(in the rows, 128 means zero)
Rows swapped in pairs by one turn or mirror: which row each one swaps with
K_606: [116 123 122 117 118 163 127 119 119 158 135  93  86 110 157 136 137 110
 110 134 140]
K_87: [129 122 129 163 134 108 146 111 126 157 147 117 106 101 159  95 116 125
 112 125 174]
K_927: [107 141 127 104 107 159 141 121 101 156 143 101  91  97 145 122 150 111
 116 132 149]
K_265: [122 123 140 131 115  90 132 118 122 131 148 131 104 135 144  91 127 123
 128 119 166]
K_409: [113 117 146  97 100 137 131 107 132 134 162 125 121 117 143 135 122 112
 124 132 132]
K_496: [141 140 146 136 118 100 112  81 123 179 132 136  92 113 123 113 137 135
 130 112 144]
K_957: [130 123 134 162 135 106 147 112 125 164 145 112  93  98 152  93 121 121
 118 127 176]
K_396: [129 125 141 135 123  81 140 115 118 130 151 128 107 133 146 104 134 123
 107 128 164]
K_436: [123 145 162 136 122 104 115 101 139 161 148  90 106 113 153 155 149 145
 127 130 134]
K_290: [147 131 157 132 119 121 161 133 115 157 141 117  94 106 133  85 155 125
 104 134 165]
K_498: [119 152 155 138 117 104 106 119 141 162 148  96 107 107 161 144 154 132
 130 122 124]
K_953: [100 125 146  95 104 141 123 111 129 135 163 125 119 111 145 135 129 116
 120 117 137]
K_89: [126 124 137 133 119  84 141 117 123 129 153 129 102 135 149 100 126 115
 126 134 156]
K_37: [134 136 144 158 135 112 160 101 121 160 154 106  96  96 159  96 119 118
 117 128 169]
K_968: [100 127 135 127 122 156 146 123 135 160 147 129 123  86 150 143 123 130
 119 131 138]
K_997: [108 119 147  97 102 139 130 112 132 134 165 117 129 117 149 135 138 113
 124 128 140]
K_299: [122 143 160 135 111 111 112 107 137 165 151  94  98 108 158 153 154 144
 125 126 124]
K_904: [108 145 166 132 117 113 120 103 136 167 150  95 108 104 158 148 158 139
 130 136 124]
K_239: [150 134 157 124 119 113 160 130 120 150 138 119  70 105 135  91 154 129
 115 126 153]
K_972: [136 141 141 138 114 116 109  83 115 176 135 146  87 118 122 129 134 135
 122 112 139]
K_512: [143 115 154 141 134 125 153 136 137 161 129 131  82 123 137  93 144 133
 113 128 159]
K_556: [142 120 157 124 122 123 168 134 123 162 138 131  76 114 129  96 147 131
 109 128 156]
K_623: [102 125 140 117 120 154 151 125 125 170 158 126 118  84 150 140 123 122
 116 138 133]
K_330: [103 128 138 127 122 157 146 123 133 168 143 124 116  81 142 147 128 122
 118 138 134]
K_752: [117 131 132 102 111 152 132 109 103 156 136 100  87  95 144 118 156 106
 110 138 127]
K_899: [127 138 146 134 125 109 113  74 124 174 135 136  92 119 125 117 140 147
 128 111 148]
K_941: [129 125 133 155 134 103 151 119 116 165 156 120  95 101 157  91 116 119
 113 129 170]
K_359: [115 131 133 111 111 162 126 123 104 157 148  95  89 114 153 127 155 107
 116 139 140]
K_935: [126 127 136 158 145 111 146 114 124 169 152 119 100 101 156  94 110 117
 118 123 171]
K_630: [151 124 158 133 121 127 154 132 115 158 142 131  78 126 134  94 155 130
 112 130 166]
K_967: [136 128 147 130 114 108 118  71 121 178 134 142  93 114 131 126 138 143
 121 110 153]
K_414: [118 131 132 114 122 149 125 129 108 155 147  92  85 104 157 134 164 104
 112 137 142]
K_767: [119 145 160 138 121 107 120 107 140 168 152  87 105 112 160 144 151 145
 127 139 126]
K_447: [116 120 143 101 100 136 128 115 126 131 156 117 128 118 143 145 127 120
 115 133 136]
K_815: [132 129 133 132 117  88 142 116 118 131 152 136 106 136 144 104 133 114
 119 124 167]
K_863: [128 141 149 139 123 111 101  81 125 174 137 143  95 116 122 121 136 131
 128 108 146]
K_296: [112 129 126 112 115 151 131 122 107 160 146  87  85 103 152 118 144 100
 107 135 135]
K_68: [104 128 140 125 133 152 151 121 130 170 151 123 122  89 149 147 119 125
 116 138 137]
K_175: [133 134 148 143 115 106 107  83 120 179 137 144  85 116 132 117 143 138
 122 110 143]
K_626: [123 148 156 125 114 110 116 104 138 167 144  89 105 104 150 151 150 141
 136 129 121]
K_233: [106 135 137 119 123 153 156 122 132 175 150 125 119  85 146 146 125 121
 125 134 136]
K_913: [115 124 137  96  99 144 127  99 122 138 156 125 124 120 142 139 132 116
 116 123 133]
K_891: [134 127 133 157 139 105 151 111 123 173 149 114 104  99 155  91 121 113
 118 128 171]
K_368: [140 146 148 146 115 105 113  79 120 174 141 143  84 110 129 119 131 127
 121 109 153]
K_334: [122 139 166 139 118 107 114 106 139 164 152  84 101 113 159 138 154 145
 133 129 128]
K_590: [147 116 157 125 127 129 150 124 118 162 141 136  73 113 132  97 162 127
 113 123 170]
K_551: [155 118 154 131 122 119 154 130 108 162 129 128  79 114 139  95 146 117
 118 128 163]
K_918: [128 155 155 137 122 112 107 107 142 159 150  91 108 110 148 148 149 140
 124 125 123]
K_318: [134 143 141 138 116 116 110  81 124 181 141 147  87 115 125 118 128 134
 125 112 146]
K_928: [117 125 141 105 113 156 135 130 106 159 136  96  90 102 158 130 151 105
 125 136 135]
K_272: [100 143 143 129 127 156 155 115 123 167 146 133 118  85 142 134 130 117
 120 138 128]
K_443: [131 134 144 135 119  85 140 122 127 131 152 123 106 138 152  96 141 125
 123 120 158]

K_767 is swapped with K_318
K_935 is swapped with K_68
K_396 is swapped with K_953
K_928 is swapped with K_551
K_891 is swapped with K_233
K_997 is swapped with K_815

